In the data rows, the value 128 means zero.
Here are some rows, each followed by its group. Rows of different groups can look alike.
[127  80  68 112 122 101  73  99 102  78  70 105  73  55 126  83  75 106
  56 105  86  64  86  67  96  81 109 109  69  96  93  59 119 131  64  76
 116  72  84  65 141  93  68 100  68  62 108 119] 0
[ 85 177 172 127 118 136 178 110 160 168 128 115 182 176 103 165 155 132
 149 147 155 119 162 187 118 177 135 100 182  97 115 180 137  98 153 171
 105 180 137 149  95 181 160  99 182 164 114  90] 1
[164  91  94 125 155 129  96 124 131  92 116 153 126  92 161 110 115 132
 106 121 108 103  92 100 138  92 137 146  98 137 119 112 176 153 109  91
 164  89  88  87 165 121  93 132  97  98 144 146] 2
[ 61 167 154  96  75  85 152  81 131 111  97  94 161 131  69 160 122  93
 123 130 121  97 147 150  81 167 120  71 142  72  65 146  79  69 140 161
  85 162 114 112  71 154 148  66 122 121  71  63] 1
[152  87  88 115 140 115  98 124 115 106  97 124  89  85 154  96  92 133
  95  90 103  83  97  90 115  88 126 155  87 119 120  80 143 156  82  87
 148  91  77  70 150 109  85 124  91  92 140 141] 2
[173 103 107 144 188 146 100 168 158 134 127 168 154 112 179 128 132 163
 131 117 139 131 139  97 163 101 172 178 126 148 145 110 175 184 126  98
 176 108 115 124 167 136 116 163 122 137 158 168] 2
[104 146 159 155 106 148 166 135 137 186 145  96 108 167 122  96 126 112
 166 104 154 175 158 133 143 136 120 144 149 140 149 154 121 136 154 153
 113 148 165 160 109 136 166 144 176 183 140 121] 3
[185 111 132 182 182 160 127 169 173 136 135 182 142 115 198 166 158 171
 130 167 155 160 160 149 173 108 170 191 128 184 164 118 191 176 144 103
 185 102 146 130 173 136 136 177 151 147 177 182] 0
[102 131 116 106  98 109 119 102 115 107 107 118 112 127 103 102 114 106
 119 129 100 101 103 117 104 136 104  83 108  86 104 130 100  98 128 137
  90 131 105 126  99 120 131 104  96 106 107 114] 3
[155 124 144 137 159 139 128 155  98 154 160 164 136 126 144 161 160 133
 143 144 111 159 105 154 150 126 141 145 146 193 181 148 140 146 134 134
 180 131 153 174 147  84 109 176 126 135 138 155] 4
[ 90 182 169 133 102 131 181  85 172 154 123 105 180 186  92 154 143 121
 168 118 182 126 170 184 118 176 148 114 181 117 126 160 126  99 162 173
  98 175 169 161  93 174 179 107 171 173 112  96] 1
[132  90  77 149 122 127  98 112 112 111 105  69  66  97 132  69  80 113
 104  69 110 120 122  76 115  76  98 129  92 126 132  68 116 147  65  91
 128  87 102  81 139 105 108 136 124 134 124 119] 0
[ 85 183 176 151  81 136 188  95 150 205 145  64 129 183  90 132 147 107
 190  89 169 188 171 167 128 160 105 121 191 114 116 146  98  96 162 185
  80 176 178 175  74 168 187 117 213 204 117  54] 1
[ 95 163 164 120  90 120 163 115 131 126 128 123 168 147  87 166 162 128
 154 143 146 131 151 166  96 173 109 108 167  83  93 141  98  87 133 164
 100 166 150 141  92 165 173  72 145 150  96  87] 1
[ 63 162 143  97  59  91 149  73 102 125  93  93 136 129  69 129 106  84
 140 113 120 102 153 135  69 158  85  70 151  70  87 133  86  70 136 156
  58 161 130 105  74 148 147  79 137 123  79  63] 1
[146  97  97 155 160 151 112 136 148 118 139 118 113 106 155 111 113 137
 125 133 137 116 123 107 140  94 123 156 108 151 149  97 166 162 112  91
 145 100 106 108 150 118 106 146 140 123 143 146] 0
[170  92  83 135 160 123 112 133 150 143 119 148  94 121 167 111 112 138
 106  93 126 133 116  94 145  88 121 166 114 146 141  96 167 175  98  90
 155  90  98 111 165 128 100 162  99 124 137 148] 2
[114 150 142 132 118 121 139 142 120 125 137 146 141 154 106 136 134 125
 132 149 135 132 141 147 111 146 141 117 134 116 111 153 133  96 136 146
 108 141 139 144 109 137 144 139 128 120 116 138] 5
[126 104 110  91 103  94 113  97  56 114 118  92  59 100 106  85  97  98
 102  69  76 131  86  92 123 103  88 113 104 146 133 123  95 130  92 118
 132 109 105 131 122  48  87 121 119  97 101 120] 4
[108 137 133 110  97 114 127 117 121 127 122 120 125 131 112 119 124 114
 130 140 120 119 122 129 103 140 103 107 118 111 124 130 100  99 127 140
 103 139 138 125 109 131 118 110 135 114 117 115] 6
[ 83 159 151  96  70 102 155  76 128 121 111  69 143 142  61 122 116  76
 135 114 136  99 125 133  88 170  97  72 156  63  72 130  65  71 129 158
  70 167 138 120  69 151 138  60 131 125  81  64] 1
[147 128 112 112 152 106 112 142  80 108 129 157 118 123 142 148 138 129
 106 126  92 131  91 152 133 125 136 130 114 175 156 133 123 139 118 121
 152 125 111 155 149  83 105 151  95 101 136 164] 4
[ 81 165 154 105  75 107 162  92 141 140 127 110 141 148  78 142 132 110
 150 133 148 110 157 151 102 172 117  91 169  92  91 163 105  86 153 163
  77 168 149 133  84 162 149  82 142 134  99  67] 1
[ 57 156 126  85  53  74 137  67 116 110  74  79 136 128  55 108 101  83
 119 112 116  94 127 122  52 160  85  54 132  56  67 120  69  58 111 153
  64 155 104 103  64 156 114  52 118  98  62  57] 1
[145  79  67  88 139  96  68 109  98  65  79 136 103  47 118 106  98 127
  43  98  76  69  68  83 102  91 109 119  74  99 102  63 145 140  59  78
 131  74  41  59 139  95  64 101  49  58 119 125] 2
[150  86  89 132 126 111  84 105 103  85 107 111 100  69 139  94  92 117
  90 106 107  87 103  80 121  88 106 121  87 128 110  80 134 152  79  86
 120  86  81  71 158 112  87 112  88  95 113 133] 0
[ 75 171 155 114  68 139 193  77 157 179 142  37 122 176  81 126 117 104
 181  80 151 143 164 145  97 154  92 115 175  99 117 132  96  89 146 175
  82 170 170 160  62 161 156 101 174 182 106  60] 1
[129 113  94 100 111  96 102 111  57 134 114  98  68 112 114  92 109 100
 126  77  79 145  76  99 125 108 108 119 111 142 153 124  88 125  96 121
 124 118 109 129 132  56  91 143 111  95 110 127] 4
[169 106 106 144 192 160  91 184 159 118 126 186 168 101 170 157 151 170
 109 154 134 113 119 119 165 110 152 186 127 167 139 120 207 176 118  92
 171 101 110 114 176 133 111 153 116 112 163 175] 2
[114 144 150 115 122 130 145 152 134 123 145 153 152 129 112 152 142 147
 139 168 125 129 120 153 127 153 130 119 122 136 116 140 121 111 159 145
 125 145 145 133 122 143 147 125 122 127 121 132] 3
[131 111 105 103  94 101 117  94  53 142 135  80  71 126 118  77 102  95
 130  77 107 138  95 102 123 108  94 127 117 160 144 105 105 130  91 128
 124 113 117 157 124  55  87 144 116 126 119 112] 4
[139 114 126  88 144 110  95 145  93 103 148 151 126 123 123 139 142 136
 105 131  89 129  99 144 119 122 143 110 114 180 148 151 121 134 116 124
 158 117 121 127 147  76  82 149  90  97 131 151] 4
[149  98 106 142 136 157 113 148 138 125 127 104  95 119 158  95 114 138
 120 103 114 151 144  97 159  90 118 160 119 157 157  94 165 160 101  98
 149  94 121 117 159 125 123 161 148 146 142 146] 0
[126 112 128 108 114 112 108 127  67 137 136 117  90 129 123 106 133 106
 120 100  93 150 103  94 150 110 123 111 125 171 151 140  93 151  94 125
 148 117 120 164 130  63  97 144 133  99 118 134] 4
[149  93  88 139 143 129  90 143 111 111 115 117  96 105 158 104  86 135
  87 108 123 112 109  85 137  88 106 142  92 135 142  91 147 155  98  85
 135  88  93 113 149 103 107 134 110 117 141 138] 0
[149  83 106 144 141 138 107 124 119 120 111  96  89  96 129  91  88 113
 114  85 111 118 106  80 125  81 117 156  96 129 136  78 139 152  85  92
 148  86  92 108 148 105 100 157 122 138 148 141] 2
[183 101 114 170 179 159 111 164 160 102 123 178 147 109 174 151 146 174
 139 176 142 125 147 126 167 110 166 183 118 173 162 126 196 172 128 100
 173 106 130 111 177 136 134 182 137 131 173 188] 0
[112 178 187 136 113 145 198 121 167 180 157 110 160 190 110 153 153 137
 190 139 167 161 189 185 134 181 132 129 184 123 160 175 119 101 181 178
 114 181 173 186  88 175 185 117 208 181 110  95] 1
[168  91  89 127 154 131 102 139 142 128 119 142 115  95 145 127 107 128
  98 107 104 101  94 110 129  98 127 153 106 133 131 102 167 169 101  91
 148  94  76  84 153 113  90 128 111 114 153 164] 2
[165  84  99 132 148 131  91 117 116 101  93 145 108  91 145 115  85 117
 105 101 113 103  91 107 137  97 138 137  92 125 127  95 160 155  89  85
 155  88  86  80 152 114  92 132  96 130 119 143] 2
[171  94 111 165 161 169 107 146 153 122 124 123 123 125 165 117 102 158
 120 116 143 146 135 114 149  94 144 166 107 163 156 110 157 168 139  96
 168 104 127 107 162 121 118 164 142 137 158 170] 0
[173  98  95 155 169 146  85 150 133  95 117 153 114 110 160 139 125 161
 123 149 135 123 126 108 141  99 140 147 100 151 144 104 166 153 112  90
 156  95 120 101 169 125 120 151 103 121 145 168] 0
[ 90 129 108  96  91 106 116 105 104  93 104 108  94 111  92  88 103  99
 108 112  91 103 105  92  88 130 110  73  80  72 107 120  96  97 114 136
  89 129 112 104  92 107 103  89  96  95  87 110] 6
[103 146 143 131 122 132 148 135 122 159 131 131 130 137 126 118 144 133
 158 146 137 140 153 145 121 143 136 114 132 133 137 156 114 109 149 151
 111 159 156 137 113 142 154 119 143 144 147 142] 6
[161 102 113 150 174 133  82 157 145  97 115 176 138 107 165 146 134 160
  90 167 113 119 126 123 152 106 146 155 110 153 140 103 178 158 109  95
 158 102 114  97 171 133 123 148 113 107 149 157] 0
[152 171 181 177 170 186 173 180 177 174 195 190 188 187 167 184 213 187
 180 193 175 196 172 179 156 163 181 175 163 168 178 192 184 140 198 167
 154 168 180 192 144 173 172 163 184 162 184 169] 6
[103 143 132 130  97 113 148 123 102 123 140 113 111 142 110 131 132 102
 153 136 135 123 143 136 107 141 115 122 120 101 120 147 104 102 142 138
 113 137 150 140 111 127 134 126 134 137 116 120] 5
[156  91 101 163 162 152 122 117 151 152 122  93  89 110 164 106 105 137
 131 100 138 132 103  96 160  86 122 180 116 159 154  96 151 184 114  93
 161  91 116 103 154 111 113 164 140 156 153 132] 2
[100 127 127 102  87  94 110  95 102  98 101 124 111  98  95 111 131 107
 102 148 102 110 106 115  93 141 120  69 110  76  82 121  92  87 110 136
  89 136 112 118 102 121 122  98  99  97 107 112] 6
[157  93  93 141 163 128  84 135 134 100 111 159 135  99 157 111 126 143
 112 135 118 117 118 110 140  99 134 141  94 131 121  97 156 164 113  89
 150  95  98  88 159 119 109 147 103 107 131 164] 0
[120 108 115  71 126  66  89 129  59 108 122 158 113 107 111 111 114 134
  79 132  80 103  67 122 119 120 121 104  97 145 128 117  99 111  99 114
 143 114  95 113 136  68  67 148  65  61 116 142] 4
[140  84  92 144 128 134  96 118 123 103  92  89  78  79 140  73  75 130
 100  85  97  98 107  79 112  90 108 150  84 128 130  66 125 152  76  87
 129  90  96  99 139  92 106 132 101 110 128 133] 0
[136 158 143 140 137 138 147 151 144 126 137 177 172 144 122 155 167 160
 142 187 136 134 129 164 120 152 135 123 135 128 135 162 123 113 168 144
 140 147 143 130 120 141 144 127 127 128 115 136] 3
[109 186 182 158 118 153 181 134 186 161 171 174 220 171 126 193 189 162
 180 188 168 153 192 190 148 190 164 123 193 128 134 177 135  99 196 180
 131 185 174 162 100 196 182 123 166 169 126 114] 1
[135 105  96  60 110  59  69 111  49  78 109 129  96  90  93 115 106 106
  69 111  57  94  55 115 120 113 101  85  82 129 112 111  76 109  89 116
 113 110  96  89 137  51  72 108  66  46  91 122] 4
[135 160 160 144 166 155 153 172 165 160 165 180 177 171 144 180 165 175
 163 191 162 145 160 182 161 157 169 141 154 154 157 179 150 120 176 155
 140 158 179 158 134 161 157 147 159 125 161 153] 3
[ 95 141 125 129  97 124 130 116 105 123 134 110 119 145 119  99 118 111
 135 128 121 125 128 133 105 132 112 100 112  91 102 133 104 106 139 144
  97 140 131 132 105 131 136 126 145 131 106 113] 6
[146 131 134 133 145 130 125 152  96 143 168 140 120 136 145 147 155 149
 126 133 118 172 100 145 151 126 146 155 124 183 161 146 143 146 113 131
 162 127 145 165 153  80 119 171 147 122 147 154] 4
[108 153 151 185 128 162 164 141 137 189 144 108 124 162 135 120 131 115
 187 127 146 174 154 155 128 142 133 140 155 156 151 153 121 124 174 156
 118 152 181 167 112 134 146 143 181 176 142 120] 5
[163 130 156 132 163 130 130 163  98 159 188 172 146 148 168 163 154 162
 138 164 127 170 124 153 172 131 169 166 144 206 194 171 150 155 144 140
 192 133 157 176 168 104 137 181 127 129 170 164] 4
[169  96 101 139 170 141 112 142 153 132 138 122 111 118 169 142 112 149
 114 124 134 127 129 107 142  96 134 169 104 172 153 106 175 172 103  98
 159  95 113 111 173 122 118 167 118 143 164 167] 2
[165 104 112 140 180 141  90 142 147  94 142 164 127 101 167 131 116 158
 117 163 123 108 131 120 166 108 138 145  92 151 151 106 158 164 111  97
 162  96 103 107 170 139 114 140 105 105 151 166] 0
[151 102  97 177 147 160 113 141 143 124 125 111 109 116 162 105 114 131
 125 103 140 150 141  99 131  90 122 166 114 151 150  94 170 168 121  96
 144  98 111 118 158 127 133 150 129 146 155 157] 0
[ 93 131 112 106  77 108 139  91  86 112 108  90 109 119  88 116 112  99
 120  96 122 125 103 118  80 126  94  97 114  85 107 124  92  93 122 141
  80 131 126 117 102 116 119 100 122 124  91 102] 5
[146 115 119 104 117 108 113 129  78 120 134 136  96 121 136 110 122 118
 108 105 101 127  88 121 134 113 120 109 127 163 156 127 122 132 115 128
 144 116 123 156 137  54  82 156 113 122 114 141] 4
[127 148 162 155 117 154 156 127 147 157 143 126 132 153 135 139 138 134
 159 140 150 147 155 153 139 148 130 127 142 123 137 158 114 118 172 152
 121 148 167 171 120 143 153 144 143 157 129 142] 6
[149 100 111 172 166 163 129 138 164 156 135 122 111 140 178 106 122 139
 142  76 134 152 139 103 153  95 136 184 133 144 160 111 167 190 119 101
 183  89 125 133 155 131 121 171 143 174 177 155] 2
[165 130 144 140 159 140 125 151 116 174 183 142 111 149 168 151 163 129
 148 137 126 193 129 144 167 129 152 156 148 187 199 168 147 153 131 141
 173 134 149 180 159  83 130 190 155 146 161 168] 4
[144 127 155 135 148 149 141 132  87 191 171 112  92 157 161 108 143 126
 148 104 133 176 117 145 162 120 139 174 150 182 181 133 118 149 146 131
 170 128 164 183 142  78 113 180 146 153 150 150] 4
[ 92 182 170 147 105 151 186 133 159 186 149  97 162 188 111 162 145 122
 186 136 160 129 182 161 139 170 118 108 181 105 133 153 102  90 172 174
  96 178 164 169  88 177 168 101 203 200 137  94] 1
[ 73 163 157  96  77 132 167  85 145 136 132  84 147 165  81 131 135 106
 153 114 144 126 145 159 105 170 108  88 182  83 103 143  81  91 163 166
  87 164 140 118  78 167 153 102 168 153  98  78] 1
[166  93  85 146 153 115  97 128 143  96 118 132 105 107 165 117 113 120
 102 115 123 113 124  82 126  91 119 132 103 147 128  89 147 161 107  85
 148  93 104  90 164 113 101 146 121 109 125 142] 0
[ 86 175 151 123  86 113 170 111 137 148 134 115 155 163  70 168 124  94
 144 120 157 131 150 165 119 172 131  78 175  88  86 143 105  88 152 169
 101 168 139 155  95 175 157  91 151 165 115  86] 1
[187 105 127 175 173 170 134 180 158 151 140 149 128 143 195 141 119 167
 152 121 152 151 139 122 176  97 152 199 134 166 161 116 180 184 128 100
 178  99 128 124 174 141 128 172 135 155 188 172] 2
[123  76  64 109 112  99  64  86  79  50  66  92  73  61 113  78  61  87
  59  72  75  64  70  51  95  72  87 108  50  87  87  58 103 134  50  74
  92  79  64  57 136  90  62  89  59  73  99 115] 0
[124 154 149 126 136 137 145 144 132 138 149 169 163 155 123 168 166 154
 136 163 135 139 135 147 148 155 155 123 125 129 133 168 121 110 173 142
 126 147 144 139 132 154 136 130 136 122 136 146] 3
[126 153 135 139 124 131 154 149 153 150 154 139 140 160 129 135 159 136
 161 158 158 160 142 169 148 144 148 145 146 142 141 159 135 122 161 149
 138 147 159 155 124 133 166 136 144 131 119 134] 6
[141 121 129 119 136 108 113 131 104 134 145 146 110 126 131 116 136 116
 119 109 111 150  95 121 133 116 127 119 132 156 162 130 111 131  95 131
 146 120 128 144 154  72 114 144 121 114 146 143] 4
[163 138 157 145 185 130 134 179 121 169 184 170 152 151 171 164 162 171
 136 158 143 188 125 159 187 130 168 148 140 196 194 185 141 162 144 140
 175 129 156 175 162 103 125 182 129 130 162 173] 4
[134 159 153 156 137 145 149 151 142 134 162 149 153 163 136 154 158 150
 153 165 166 163 153 157 143 147 129 142 149 137 132 166 146 116 160 151
 128 153 162 151 113 146 154 139 153 146 146 148] 6
[ 81 164 156 102  82  90 137 112 123 103  94 119 154 134  72 155 136 136
 104 167 128 104 152 153  86 178 105  78 150  75  78 137  77  73 143 159
  79 168 136 119  78 159 156  66 113 116  72  78] 1
[139 128 119 101 137  85 100 137  75 116 144 161 108 112 129 124 117 126
 110 119 106 121 107 132 140 125 130 115 123 164 143 150 117 134 126 123
 154 120 130 134 148  86  91 139 107  91 132 154] 4
[135  85  81 100 122 103  64  95 101  55  99 126  93  64 108 100  87 125
  64 121  78  65  91  63 118  93 103 110  54 108  90  66 122 135  81  74
 130  85  47  73 146  98  74 103  69  48 112 118] 0
[123 107 111  92 111  94  97 113  65 125 115  94  69 116 117  79 113  96
  94  89  86 133  74  99 121 109 107 105 105 150 128 114  98 136  93 118
 137 107 111 129 130  54  89 143  98  89  84 116] 4
[139  91  89 140 148 133  91 122 133  82  93 123  97  91 148  82  97 133
 103  96 106 113 107  96 127  85 111 130  98 143 133  95 136 156  81  87
 151  88  70  89 152  99 106 127 104 111 143 135] 0
[ 88 171 164 142  73 123 179 103 152 163 129  72 141 169  85 135 112  89
 180 113 151 140 169 150 105 165 114 102 182 101 107 141  86  90 156 173
  68 170 161 155  71 160 169  97 164 188  91  64] 1
[139  80  83 128 124 111 116 103 111 100  84  68  59  96 153  61  83  87
 109  54 100 123 100  71 132  77 103 153 100 134 108  80 130 158  63  90
 126  81  86  94 137 106  94 143 115 128 111 111] 2
[144 163 171 165 146 161 156 172 188 180 178 176 176 177 166 185 186 164
 177 174 168 181 177 174 157 160 166 143 167 155 157 179 162 136 187 155
 158 161 175 185 138 151 173 144 173 176 166 165] 3
[112 152 153 134 134 152 155 152 149 159 163 133 137 151 141 145 145 132
 159 164 150 166 145 148 138 144 128 132 145 145 143 153 124 125 169 150
 135 154 167 170 129 148 152 158 155 160 131 136] 5
[142  92  94 139 137 137 114 114 130 110 116 118  95 106 144  88 104 109
  88  95 111 130 109  88 134  87 131 141  97 135 153  68 142 153  97  87
 136  92 102  88 159 119  95 136 124 106 146 134] 0
Which 4 groups are nearest to each row below, nearest first, going by the distance to the group's nearest row?
[130 151 148 149 133 148 158 146 153 171 159 129 142 162 144 141 138 131
 174 154 164 166 162 171 151 151 147 143 154 160 149 163 138 128 158 157
 142 151 152 164 118 165 156 126 156 149 139 120] -> 6 5 3 1
[106 148 127 126 112 119 136 124 111 129 147 121 137 150 118 134 137 142
 138 161 132 133 127 147 119 145 128 101 126 115 133 150 114 103 145 145
 111 152 152 135 112 142 158 115 140 118 114 136] -> 5 6 3 1
Which 4 groups are nearest to each row below, nearest first, going by the distance to the centre of the group?
[153 123 132 108 132 118 108 137  87 126 146 159 114 132 136 153 142 132
 130 124 113 130  86 123 134 119 133 121 124 172 154 157 121 142 133 127
 162 123 119 146 154  84 103 159 115  90 129 156] -> 4 6 2 0
[ 99 130 144 107 105 103 117 119 107  87 128 151 139 117  96 125 116 120
 117 181 106 107 119 142 119 148 116  97  97 100 102 151 103  92 130 146
 100 136 124 130 115 132 127  90 102  98  95 117] -> 6 5 3 4
[149 100 102 174 140 169 113 137 141 145 120  79  91 119 170  86 116 123
 137  96 151 151 118  87 142  88 123 168 120 151 155  82 150 162 103 102
 149 100 127 130 152 131 119 165 158 153 169 147] -> 2 0 4 5
[108 144 143 114 112 127 120 142 142 112 132 155 159 130 129 152 159 141
 125 185 134 130 152 155 141 152 140 102 126 122 111 138 130 113 150 145
 123 150 151 150 125 139 131 120 119 109 133 139] -> 6 3 5 4
[115 148 149 161 124 170 170 134 142 170 156 100 131 177 117 115 134 138
 181 131 136 191 156 149 143 134 114 135 150 130 141 151 112 123 164 153
 110 148 170 176 111 134 156 137 183 170 138 123] -> 5 3 6 1
[ 71 152 144  83  80  87 142  80 117 120 104  99 132 119  60 130 122  96
 121 124 128  78 137 142  83 164 111  63 139  75  61 128  66  59 136 161
  87 163 126 112  75 160 142  80 117 115  87  60] -> 1 5 6 3
[119 143 139 127 123 117 137 139 127 126 138 164 144 147 115 141 151 140
 126 160 130 136 133 138 116 156 143 108 143 116 115 159 134 116 142 144
 128 153 134 136 120 136 142 115 120 108 107 127] -> 6 3 5 4
[124 151 145 144 118 161 168 125 139 173 154 112 108 174 155 127 137 105
 181 119 159 168 166 139 139 146 128 148 155 130 155 164 130 129 145 156
 115 154 170 164 115 141 159 153 174 168 147 115] -> 5 3 6 1
[ 83 124  97 103  67  99 140  76  93 116  87  65  61 126  85  73 108  71
 115  70 101 103  99 116  79 119  68  75 107  80  90 105  67  96 107 137
  57 128 116 118  88 107 124  84 128 123  87  88] -> 5 1 6 4
[141  92  89 140 130 141 112  90 108 136 107  73  78 104 153  74  85 106
 119  45 102 115  87  70 124  76  88 143 109 137 135  78 134 163  69  93
 139  84  98  90 140 102 103 142 138 149 132 125] -> 0 2 4 5
Which 5 groups are nearest to each row below, nearest first, going by the average distance to the group's rows?
[162  98 112 150 152 138 106 158 157 128 115 127 106 105 170 118 125 152
 126 123 133 125 127 106 152  96 153 143 109 141 182 108 153 166 126  96
 156 103 111 119 157 129 111 154 132 146 152 159] -> 2 0 4 5 3
[107 173 171 130 111 127 184 125 155 159 149 124 181 171  96 147 147 122
 179 154 170 141 191 175 126 175 151 121 186 120 113 173 121  98 167 176
 106 176 147 167  82 187 190 113 169 168 124  92] -> 1 5 3 6 4
[ 78 124 107 105  75  94 128  85  86 116 114  58  79 114  86  68  87  54
 115  86  90 115 113 111  84 123  78  96  99  70 107 116  65  92 104 139
  66 131 121 110  82  97 115  85 120 121  74  88] -> 5 6 1 4 0
[ 82 174 164 131 103 150 181 109 173 159 135 105 167 156  99 143 140 117
 166 144 161 149 157 167 115 172 129 102 184 101 120 153 110  89 152 171
 100 174 173 165  83 170 178 119 181 190 109  89] -> 1 5 3 6 4
[ 79 130 114 111  97 119 128 117  95 123 111 102  88 128  92  95 106  86
 129  99 109 128 114 108 114 130 103 104 116 104 122 130  86  97 116 142
  93 134 119 143  99 118 112 100 129 117 104 118] -> 5 6 4 1 3
Which 5 groups are nearest to each row below, nearest first, going by the distance to the centre of the group?
[176 139 155 135 173 129 127 167 100 143 180 198 146 155 159 166 183 156
 135 159 122 163 133 157 163 134 173 145 156 198 181 173 142 147 132 136
 189 139 154 156 163  92 113 177 127 130 154 170] -> 3 4 6 5 2
[145  79  91 126 142 121  91 110 110 109 105 113  87  89 152 104  93 126
  99  96 103 103  97  83 126  83 113 155  89 131 125  75 145 155  96  90
 135  82  93  89 143 105  94 125  87  93 117 136] -> 0 2 4 6 5
[168 101  96 139 176 151 100 169 147  96 124 170 126  83 156 127 121 143
  96 161 119 107 128 110 121 101 127 166 110 136 135 105 165 166 121  87
 166  99 100  95 166 137 110 144  94 110 143 167] -> 2 0 4 6 3
[114 150 160 157 108 147 166 142 158 153 143 118 122 160 134 115 140 123
 174 133 157 158 151 147 142 139 152 142 155 130 146 161 125 117 151 151
 105 150 161 169 113 152 150 136 159 159 157 137] -> 3 5 6 1 4
[180 142 174 135 183 148 119 186 123 146 163 204 171 157 181 182 178 189
 128 177 144 159 136 177 178 140 184 146 136 199 184 185 148 152 145 137
 204 139 171 177 170 110 150 179 135 129 173 167] -> 3 4 6 5 2
[195 102 126 166 166 173 121 163 154 149 136 150 132 122 191 125 129 158
 145 130 148 136 130 122 165 100 141 169 133 163 171 108 180 182 126  93
 175 100 127 143 170 123 137 159 146 161 165 161] -> 2 0 4 3 6
[125 193 201 167 128 146 194 146 191 183 145 152 219 192 122 212 192 153
 182 186 204 163 210 221 153 189 163 135 203 125 158 196 138 112 189 187
 125 193 201 178 125 208 200 125 196 197 157 111] -> 3 1 6 5 4
[170  95  88 132 170 122  97 147 132 113 105 164 132  91 148 152 118 150
  83 139 113 113 113  99 145 101 155 142  95 142 122  94 183 158  97  92
 175  96  93  95 172 119  96 121 103 112 141 168] -> 2 0 4 6 3
[166  99  99 158 152 146 112 142 158 129 135 148 120 106 193 116 134 149
 109 116 123 144 107 103 163  98 130 157 114 155 150 113 150 162 112  99
 163  99 114 113 158 123 132 177 138 137 163 151] -> 2 0 4 6 3
[160  90  93 112 153 123  83 134 121  88 102 150 126  75 158 131 107 143
  84 105 112 101 108  99 121  98 153 156  97 117 115  77 164 156 102  88
 157  92  82  87 157 127  88 129  90  94 133 148] -> 0 2 4 6 5
Which 5 groups are nearest to each row below, nearest first, going by the distance to the group's nearest row?
[ 83 129 113  69  76  69 114  90  78  63  93 118  88  98  75  99  99  83
  69 135  82  77  97 114  73 133  87  68  90  73  73 104  65  83 107 131
  67 132 104  88  99 107  90  71  63  70  71 103] -> 6 3 5 4 1
[158  84  83 146 154 148 112 121 133 128 122 107  97  99 145  89 127 126
 121  90 121 127 122  91 140  82 131 168 112 139 147  85 153 166 119  96
 157  93 105 117 150 108 121 153 133 139 155 135] -> 2 0 4 6 5
Which 4 groups are nearest to each row below, nearest first, going by the average distance to the group's rows?
[104 134 113 114 113 109 126 106 107 122 115 119 123 113 113 107 119 116
 121 129 117 122 120 124  96 141 103 105 101 100  95 136  95  98 137 138
  96 132 117 111 107 120 110 104  90 115 103 110] -> 5 6 3 4
[ 89 168 165 103 100 117 164 110 147 155 126 125 169 142  81 166 125 128
 139 149 149 122 166 159 116 177 128  91 178  82  98 151  90  82 145 166
  98 169 144 134  84 172 165  84 138 127  90  85] -> 1 5 6 3
